In the rows, zero is written as 128.
Rotation paths and how fast each direction turns (deg/step):
Each turn is a multiple of 5 degrees from 10 to 175, or 0.
Each row of a path follows its step; steps can be skipped.
Path 1:
step 2: [134 128 124 136 109 130 114 125 139 130 133 136 125 134 137 113 123 131
 129 112 112 118 145 120 135 127 136 119 114 121 130 118 117 128 136 126
 125 124 141 117 123 124 124 118 114 135 131 119 123 121 137 137 131 131
 129 124 114 129 133 136 124 141 129]
step 5: [121 110 122 126 123 130 111 136 138 132 110 129 138 118 136 132 129 123
 133 118 122 116 136 136 118 124 118 131 137 143 141 134 132 130 145 124
 126 132 122 133 124 136 118 121 130 120 124 131 131 118 118 136 123 133
 122 122 114 136 129 141 131 144 125]
step 12: [112 124 134 129 125 124 116 121 124 128 132 121 129 135 128 122 120 140
 131 117 122 131 132 118 137 135 123 117 111 118 133 115 129 102 136 137
 118 133 115 138 130 123 133 147 130 120 134 132 119 119 136 127 122 128
 130 123 135 130 143 118 124 133 123]
step 13: [131 141 126 120 129 125 131 127 138 112 126 131 132 124 132 132 136 121
 127 128 128 139 139 118 121 126 144 126 123 143 122 129 146 138 135 122
 127 120 127 127 124 114 133 146 143 125 139 134 135 118 130 142 133 132
 124 133 138 113 112 127 117 119 123]
step 23: [127 125 117 117 132 138 129 141 136 122 117 124 127 123 129 112 108 131
 142 134 134 121 132 129 106 130 132 114 140 121 136 128 134 132 138 116
 123 124 126 128 128 131 121 120 142 128 138 142 122 122 128 121 131 126
 118 131 122 116 122 135 132 112 117]
step 27: [127 122 130 120 138 122 123 149 132 146 127 119 130 135 136 128 145 125
 124 132 133 134 118 134 114 136 122 146 128 133 124 127 125 119 141 128
 140 121 138 139 133 121 132 126 138 110 134 139 122 138 122 122 121 127
 121 125 133 138 113 123 129 124 132]
step 28: [116 112 127 125 132 123 120 128 133 124 116 121 133 117 129 129 133 117
 120 125 122 124 121 116 124  99 116 130 127 134 131 133 125 137 121 122
 139 133 120 113 130 131 110 125 124 131 131 135 123 114 137 124 132 120
 130 125 118 141 130 134 112 142 132]
step 35: [124 128 138 126 119 128 114 131 143 130 133 141 138 118 132 129 123 144
 136 127 128 134 129 128 136 139 126 124 129 137 140 123 134 125 149 133
 108 120 128 124 127 120 131 145 134 134 129 128 118 109 130 126 117 130
 131 116 113 122 132 133 129 140 125]
step 42: [127 123 141 146 116 129 121 132 123 129 130 116 122 130 130 113 119 128
 141 121 137 124 138 124 138 121 122 129 112 112 133 132 120 121 116 118
 132 142 122 141 125 128 124 134 144 128 130 143 121 134 133 113 133 131
 134 124 122 122 132 131 128 113 121]
Speeds:
[131 128 127 127 131 132 130 130 126 125 133 129 127 128 130 127 131 124
 130 129 128 130 131 130 129 131 128 129 129 126 128 125 130 129 127 128
 130 123 130 129 128 130 129 128 131 123 128 126 128 129 131 130 129 128
 128 132 128 130 125 126 125 131 130]  155
[130 129 126 125 129 131 128 125 127 129 125 124 127 127 127 132 128 127
 127 127 126 127 130 128 126 130 128 129 127 131 131 129 127 130 127 127
 128 125 130 126 130 125 128 130 131 128 128 132 123 132 124 128 131 129
 128 129 126 130 131 129 127 129 125]  80
[128 128 125 128 129 128 129 129 128 131 127 129 129 132 131 130 132 130
 129 129 125 130 127 125 131 123 130 132 126 129 126 124 130 131 130 130
 127 129 130 129 132 128 128 127 131 131 129 127 125 128 131 127 128 126
 128 128 128 129 129 132 126 125 129]  55
[132 129 132 130 125 124 130 126 131 127 131 124 131 125 129 129 130 127
 128 127 130 130 131 125 129 131 128 130 128 131 127 126 129 128 126 125
 129 131 131 125 129 129 127 128 128 128 125 125 126 127 131 127 128 128
 128 126 126 127 127 126 128 124 127]  160
Path 2:
step 9: [134 120 126 120 129 124 126 117 130 138 124 138 135 125 133 134 120 115
 118 127 122 144 120 126 115 117 141 129 132 128 137 116 135 128 132 131
 145 138 135 117 123 134 124 124 132 118 142 117 125 117 129 126 126 118
 134 135 119 141 135 131 134 134 121]
step 13: [123 124 121 133 139 122 130 120 131 126 123 125 122 119 131 134 125 119
 117 121 124 124 132 126 112 121 131 134 127 142 123 127 142 127 136 116
 142 135 127 126 125 118 132 118 128 131 120 120 116 112 134 134 112 134
 121 125 110 120 127 137 141 121 120]
step 16: [124 124 132 138 126 127 127 124 125 124 123 128 137 110 138 141 130 151
 127 113 133 136 118 127 125 114 130 124 132 138 127 131 128 124 126 131
 129 121 127 132 119 128 129 135 117 147 117 134 122 115 122 116 123 127
 115 126 126 116 130 137 131 138 136]
step 19: [128 117 128 108 126 127 121 136 120 127 133 137 125 113 130 126 131 127
 118 124 131 122 136 122 118 121 145 119 117 135 128 127 132 132 116 124
 140 132 127 129 118 116 137 124 130 138 127 145 120 124 125 124 118 113
 120 118 122 131 118 137 126 121 122]
step 21: [124 122 136 134 133 132 135 137 138 134 137 116 137 121 132 125 118 134
 121 121 133 116 120 133 130 118 141 112 139 131 134 136 138 141 121 127
 143 135 123 137 126 122 140 125 124 134 124 125 120 118 118 131 134 139
 129 136 115 139 130 138 133 127 131]
step 23: [133 119 130 115 125 121 129 135 123 132 138 124 134 122 128 129 118 125
 132 125 133 141 131 121 121 125 148 120 127 128 136 132 136 123 128 123
 141 139 144 127 133 128 128 128 134 128 137 132 127 117 142 121 106 138
 145 137 126 140 118 127 127 130 131]
step 33: [128 117 130 123 140 121 113 137 127 128 137 128 129 120 131 127 147 130
 120 114 127 124 129 128 121 127 136 123 120 133 133 128 116 112 117 126
 131 131 127 146 115 127 128 130 131 136 126 126 134 147 133 122 122 127
 132 127 119 123 114 145 134 123 132]
step 34: [112 130 150 127 137 124 127 110 132 128 119 121 120 113 128 118 128 131
 129 120 143 128 122 131 114 118 122 120 126 139 139 124 135 127 132 118
 124 130 135 125 122 131 118 132 135 122 126 127 128 117 129 138 128 136
 133 140 132 134 136 138 128 126 139]
step 38: [115 122 136 126 134 121 120 136 128 127 122 125 120 126 134 124 128 134
 114 113 132 127 110 128 117 133 131 115 116 126 130 129 123 130 129 129
 129 140 125 123 110 122 117 125 124 124 123 129 126 132 133 134 133 110
 120 144 112 134 138 129 132 132 120]
Speeds:
[130 130 127 127 126 127 129 127 131 127 125 130 129 130 127 128 131 128
 131 122 129 131 126 127 131 127 130 132 127 129 128 130 123 125 127 130
 130 128 127 131 128 128 132 131 126 124 128 127 130 130 125 126 124 130
 127 129 127 128 130 129 127 128 128]  170
[130 131 127 131 128 129 127 126 133 130 125 131 130 130 123 128 128 126
 128 124 126 130 130 129 128 130 129 128 130 128 128 129 133 128 127 127
 128 126 128 129 129 130 124 127 128 130 129 122 129 127 131 128 128 124
 130 125 128 125 126 129 126 129 127]  20
[130 128 127 129 127 128 130 128 126 127 130 126 132 127 125 128 126 129
 127 130 126 126 125 128 127 128 127 126 125 126 132 129 129 128 129 127
 125 131 128 131 127 128 132 129 126 126 128 123 131 130 128 126 129 126
 127 126 121 127 129 127 131 130 126]  125
[130 128 129 129 126 125 125 128 128 128 130 128 125 125 127 131 130 128
 130 126 129 129 127 129 133 131 130 126 129 126 130 124 130 125 130 129
 127 127 128 131 131 126 128 124 131 129 127 129 126 131 128 129 130 129
 123 128 127 127 129 131 128 132 131]  85
[132 127 129 130 130 130 128 131 128 132 132 129 128 125 128 127 127 127
 130 127 130 127 129 129 130 128 130 130 125 131 127 126 129 128 130 129
 128 126 132 128 123 129 133 130 129 128 126 123 126 129 131 132 127 129
 130 129 131 128 131 128 129 125 127]  35
[129 128 127 128 127 128 128 129 132 125 129 126 128 125 134 126 131 130
 125 129 126 128 127 130 126 128 128 129 127 126 125 131 127 128 126 132
 126 128 124 130 128 125 130 129 130 131 125 127 127 127 131 130 126 125
 124 128 129 126 128 129 128 128 123]  130
[130 125 125 128 130 126 127 129 130 129 131 132 131 129 130 127 123 128
 127 129 131 129 130 130 130 123 132 125 129 129 129 131 125 127 124 132
 125 126 128 126 129 130 129 127 127 129 128 130 128 128 126 127 129 127
 130 127 126 128 127 131 127 132 129]  155
Path 3:
step 6: [123 128 139 131 135 126 125 123 128 128 140 115 147 135 136 136 123 113
 129 135 147 119 133 127 123 135 134 129 130 144 113 133 117 132 130 136
 133 112 124 130 128 134 130 138 140 134 115 119 129 121 130 121 108 126
 139 125 126 139 136 130 138 134 124]
step 13: [131 134 129 135 132 116 120 137 125 138 146 111 139 125 134 134 132 123
 128 146 134 122 138 132 120 138 136 134 132 143 133 128 118 129 142 117
 127 123 136 133 125 128 129 133 128 124 128 100 138 131 125 141 121 126
 126 133 123 130 133 123 127 142 120]
step 20: [129 123 121 129 133 124 129 140 126 140 129 126 135 127 129 128 118 119
 134 132 125 115 144 133 131 132 140 122 140 133 126 129 129 139 144 118
 124 127 135 118 116 133 125 140 137 133 139 112 120 125 134 143 132 138
 126 137 123 133 150 127 125 119 107]
step 28: [125 120 122 125 134 136 134 132 127 118 129 135 135 111 132 143 136 130
 140 133 131  99 136 116 135 108 130 129 129 134 122 123 122 123 129 129
 133 139 131 124 134 140 129 144 114 115 129 116 123 126 129 122 137 142
 125 134 124 138 132 132 123 136 125]
step 32: [138 135 131 124 131 135 120 136 119 126 147 112 129 129 130 113 125 111
 130 136 124 121 123 133 137 129 125 131 135 141 123 136 129 128 146 133
 124 114 109 112 130 129 134 137 133 123 116 109 133 130 119 124 124 126
 136 128 135 127 128 131 135 143 125]
step 35: [131 122 133 136 136 134 118 117 138 130 135 133 134 126 112 137 138 122
 132 129 130 112 135 116 145 125 120 134 132 133 126 127 131 107 128 132
 131 135 123 125 135 139 127 136 138 120 137 131 139 132 133 132 132 139
 128 137 122 153 132 143 125 132 123]
step 38: [129 129 133 119 117 115 135 131 132 136 120 126 136 138 129 146 134 117
 137 139 133 110 140 129 133 119 154 120 118 126 131 124 128 134 125 122
 132 131 115 126 129 128 133 133 137 128 127 122 125 130 137 133 119 118
 118 125 140 131 145 128 130 127 110]
step 40: [139 118 132 142 138 129 118 132 131 143 129 125 136 128 136 124 124 137
 134 142 121 108 122 131 125 124 128 124 135 127 130 129 137 134 122 130
 124 108 148 110 134 145 132 134 134 126 124 113 132 130 124 132 120 132
 125 119 125 130 125 134 127 124 109]
step 42: [133 133 141 138 118 136 117 125 126 139 131 123 138 127 118 122 133 122
 130 127 121 114 135 122 142 122 120 126 119 135 131 123 107 129 128 134
 133 130 130 119 137 121 109 139 146 117 132 137 139 129 128 125 140 132
 131 127 118 142 124 117 128 141 123]
Speeds:
[127 129 130 128 131 124 126 126 125 128 125 128 130 129 126 129 127 130
 129 126 127 129 130 126 129 132 126 126 129 131 128 124 131 126 129 125
 127 127 128 127 129 127 128 132 126 125 131 128 126 125 131 124 131 125
 128 133 126 126 127 128 128 128 128]  45
[130 125 129 132 129 133 125 126 127 127 130 129 130 130 127 126 129 127
 128 128 128 130 126 127 130 130 130 129 125 127 127 129 134 130 128 131
 129 127 128 125 126 125 129 129 133 130 131 127 127 129 130 123 128 129
 128 125 131 129 125 127 131 129 127]  140
[128 129 128 133 128 129 125 132 127 132 128 128 127 131 130 129 125 130
 127 124 130 126 126 127 131 127 130 127 132 130 129 128 127 125 130 127
 131 125 131 129 131 126 128 125 130 125 128 128 128 128 126 127 126 126
 129 126 131 123 129 126 127 131 130]  40
[127 132 131 127 131 131 129 130 129 129 129 130 127 128 128 127 128 131
 126 133 129 129 130 129 129 130 129 128 126 125 126 127 130 124 127 130
 127 128 124 129 127 136 130 127 132 124 129 128 129 125 129 127 126 126
 129 127 128 128 130 127 127 128 128]  135
Path 4:
step 0: [137 140 128 139 128 121 128 142 129 121 121 125 144 136 132 129 117 128
 128 125 122 116 128 121 132 120 133 136 124 134 121 127 133 123 133 130
 140 131 119 148 130 115 129 117 133 117 125 133 129 128 136 112 140 148
 130 115 120 120 124 132 141 126 134]
step 6: [122 122 111 121 132 134 125 122 137 123 125 139 135 121 126 139 128 144
 127 140 133 131 141 128 117 118 122 121 123 118 138 129 115 134 120 128
 135 137 128 126 137 141 132 127 119 119 124 127 124 133 132 125 129 135
 138 125 149 130 120 124 142 149 128]
step 8: [126 125 120 121 147 120 112 137 131 130 140 138 117 135 131 139 121 138
 117 132 129 130 130 118 132 115 139 132 125 124 133 125 149 115 130 134
 128 117 117 132 123 125 142 126 118 126 121 134 130 129 125 138 126 133
 126 122 141 122 117 129 124 135 125]
step 13: [113 132 134 127 120 123 121 130 115 131 126 125 131 150 127 139 127 129
 115 127 122 125 119 126 123 133 146 137 120 129 132 112 128 124 139 132
 128 138 132 140 121 132 119 114 130 135 123 138 136 128 130 139 121 126
 134 134 120 125 121 111 130 142 117]
step 15: [131 147 134 130 119 123 126 122 137 127 110 116 116 134 143 130 124 114
 129 117 121 130 129 128 134 129 135 122 131 130 136 115 126 123 133 113
 132 139 135 133 127 122 139 118 135 124 119 137 133 125 134 134 132 135
 108 121 110 130 129 139 125 131 132]
step 21: [114 133 136 129 123 139 123 130 143 114 119 126 126 125 114 142 120 144
 135 127 143 124 127 128 121 123 130 125 110 131 127 135 124 131 130 129
 131 127 108 132 126 132 119 110 120 127 129 130 124 122 143 124 114 129
 120 122 139 129 123 125 134 124 119]
step 35: [126 132 130 135 132 129 134 146 134 131 119 129 136 132 120 124 115 124
 134 140 121 116 136 118 117 128 123 115 128 146 132 141 136 119 123 129
 125 139 133 144 122 125 127 124 113 117 116 130 122 145 124 136 133 133
 123 122 144 130 126 127 126 138 125]
step 39: [109 145 115 136 112 136 127 144 140 123 138 129 127 132 120 139 142 132
 125 127 139 125 140 125 128 130 130 134 127 136 115 128 135 119 123 118
 138 131 126 128 131 134 131 133 126 133 137 133 136 121 133 124 139 134
 142 132 135 119 112 133 137 128 130]
step 42: [125 130 131 129 129 144 124 137 132 116 141 119 112 144 125 134 131 121
 112 128 126 137 122 121 128 137 140 136 127 133 110 121 130 116 135 122
 133 127 127 135 132 126 124 124 119 141 111 127 111 114 129 116 124 137
 125 126 118 131 132 133 127 120 130]
Speeds:
[132 127 130 128 127 124 125 128 127 131 127 128 126 128 127 127 128 131
 129 131 133 127 129 127 130 127 125 131 127 128 129 130 125 130 130 123
 129 130 129 129 126 129 127 126 130 127 125 125 126 129 129 128 128 125
 126 124 133 130 129 128 127 129 132]  25
[127 130 129 130 130 130 132 126 131 130 129 127 126 129 132 125 128 131
 127 128 124 128 124 126 129 129 126 128 129 131 127 127 127 125 129 129
 128 126 130 129 127 123 127 125 130 128 126 130 128 127 126 129 130 126
 130 125 129 132 125 130 132 129 129]  145
[127 129 130 132 124 126 127 130 126 128 124 129 128 123 126 130 128 126
 130 126 125 127 129 128 130 127 128 129 133 129 127 130 129 131 127 127
 128 128 128 128 126 124 124 127 130 127 126 127 128 128 126 131 129 130
 128 126 126 129 128 126 127 131 123]  20
[126 126 129 127 128 128 129 128 132 128 125 130 130 126 125 132 130 129
 127 130 132 130 130 131 130 124 127 130 126 127 130 129 127 128 129 135
 128 128 130 126 125 128 128 129 128 126 125 128 129 126 128 130 127 123
 130 128 124 130 125 129 130 127 127]  145
[130 128 130 128 130 129 128 129 130 124 131 132 127 124 128 128 129 129
 127 129 131 127 129 130 125 126 128 128 131 131 129 125 127 129 127 125
 133 124 129 127 130 130 128 127 125 131 129 128 126 124 125 126 127 131
 130 126 130 129 126 128 129 126 125]  20
[126 128 129 126 132 129 124 126 127 126 127 127 128 126 132 132 129 131
 130 128 126 129 129 129 129 131 127 127 125 129 128 127 127 129 126 128
 128 129 129 131 127 127 127 128 129 126 127 122 123 127 131 123 130 128
 129 128 126 128 130 127 130 127 127]  70
